Rotation paths and how fast each direction turns (deg/step):
Each turn is a multiple of 5 degrees from 10 to 175, or 0.
Each row of a path follows its step; steps can be skipped.
path 1
step 0: [  5   5  -7 -14  12  61  -1  27  -4 -23 -11   9  15 -21   5 -13 -14  -4
   8 -25 -23   6 -21  30  -5  12  16  20  -2  -5  20   8  31  15   8 -23
   6 -14  -2   8  -2   7 -35   9 -26   6 -11  11]
step 1: [  0  -6  -8  30  13  23  -2 -16   4 -21  18  11 -18  28  -2 -35  27  21
  18 -15  27 -11 -19  17  -4   4   6  -6  11  16 -15  32 -30 -15  -7  23
  23  24  -2 -21  -8   5 -14 -13  22   1 -22 -10]
step 2: [  5 -26  -9 -20  22  11  16   3  14   9  -5  20  10  20 -13  -7 -11 -28
  20   5 -29   1  -7   2 -29  14  13 -12  -8 -12  12  -5   6  13 -40  -2
 -23   8  18  -8  56   1  22  -3  23  -6   4 -25]
step 3: [-16  -5   9   4  18  38   4   2  11 -10  -6   3  13 -12  33  21   7 -12
  -6 -20  -3 -35   1 -10  -3 -17  13  30  16  28  10  21 -13  12  42  -8
   9 -11 -18   3  13 -14  34  -6  29   9   6  26]
step 4: [-28 -10  21  -9   9 -17  28   6 -17 -22   0 -23 -19  35  10  -4  24   0
 -19  27  25   4  -6   8 -27   3 -19  22 -13   0  24  18 -26  19 -26  18
 -25  26   0  23 -14  -9  -2   4  -1  -3 -12  -3]
step 5: [ -8 -14   5  14  -2 -18  16  -1   2  26  17  48  -1 -26  17 -10 -15  -8
  24  -3  12   0  31 -16 -17   9  24  13 -22 -39  18  -7  11  21   0   3
  -8  -9  -6  -7 -27 -21  21 -10  10  -2  34 -11]
step 6: [ -3  33 -25  23   4  -2  24  29 -32  -6  -8 -43   7  -3  12  40  -5  -9
   1   1   5 -13  16 -19  -1  -7  12  10  17 -13  -5   1  15 -37  17  30
 -13  -4  -8   7 -10   5  21  -9   9  16 -23 -11]
step 7: [-29  22 -32 -17   6  -9  -2   6  11   0  -1 -14 -27   2   2 -15 -14  26
   0  28  -4  18 -22  31   0 -11   2  -4   0 -21  12 -16   3  19  12  14
  -3  13  30 -13 -20 -33  20   9 -39  -2  14  27]
step 8: [ -3  -4  24 -12 -49 -16   1 -22   8  18   2 -10  -5   2   6 -30 -22  28
   4  -6  -6 -23   3 -30  -4   6  30   5  -4 -11   3 -17  13 -32   6   5
  31  -3  12  -6  -3  -7  -8 -41   6  30 -16 -11]
step 9: [ -2  20 -24  25  -1 -26   6  10   8  35  -6  -7 -31  -1  13  13  18 -20
 -34 -17 -22  -7 -15  -6 -12   3  -1 -19   6   7 -12 -36   9  11  -4  21
  -3 -24  15   2  28  33  -6  16  -8 -13 -29  15]
step 10: [-16  -8  -8 -34 -17 -23  -7 -29  19  25  -2  -5  -4  -9  -8   8 -22  13
  14  28  -8 -19  -6  -1  39  -2 -18  10  42  27 -10  14 -21  33  14  -7
  -5 -15 -10 -22  -9  -7  -7  25  -6  10  -1  -8]
step 11: [  2 -15  33 -26 -34  -3  -4 -13 -22  29 -26  -6   1 -10   3   9   3   4
 -11 -12  11  34   6  11  -1  22 -13 -12 -15  13  20 -25  -9 -28  19 -12
 -19  21  10  14  -7  31 -23  -2  32  -4  -6  19]
Speeds:
[  1 -12  -2  -5  -8   0  -7   3   3  -1  -8  -2  -5   2  -1  -3   3  -2
   6  -7  -2  -1  -8   0  -1  -7   1  -4   5  -2   9   4  -2   2   2   3
  -1  -4  -5  -7  -1  13   1   1   1  -5  -3  -2] -> 40
[  5   1   0 -11   1   2  -6  -1   4   0  -8  -7   9   3   7   7   3   1
   1   3  -1   6  -4   3   6   1   6   2   6  -2   0  -4  -1   0   9   1
  -3  11  -4   1   4  -5   6   5   0   2   4   2] -> 95
[ -1  -7   0   2  -6   5   0   1   7  -5  -4  -3   0  -1   6  -3   3  -2
   6   4   7  -3  10  -7   4  -5  -6  -2   4   2  -7  -3   1  -4   0  -2
   8   5   2   0  -5  -5   1   3   6   4 -11  -6] -> 155
[-12   2   0   0  -1  11  -2  -1  -2  -5   6 -10  -6  -1   0   2  -4   2
  -1  -2  -8   0   5   5   7   2  -3   2   6   9   1   4   6   5   2   4
  -1  -3  -2   8  -2   2   5   6  -5  -4   2  -3] -> 110
[  1   6  -2   1  -2  -2  -8   0  -4  -5   1   1  -2  -5  -2   4  10   0
  -9 -13  -8  -1   0   1  -6   4  -6   3   2   3   5  -3   3  -3   4  -1
  -2   5  -3  -7  -5  -5   1  -3   8   7  -4  -5] -> 135
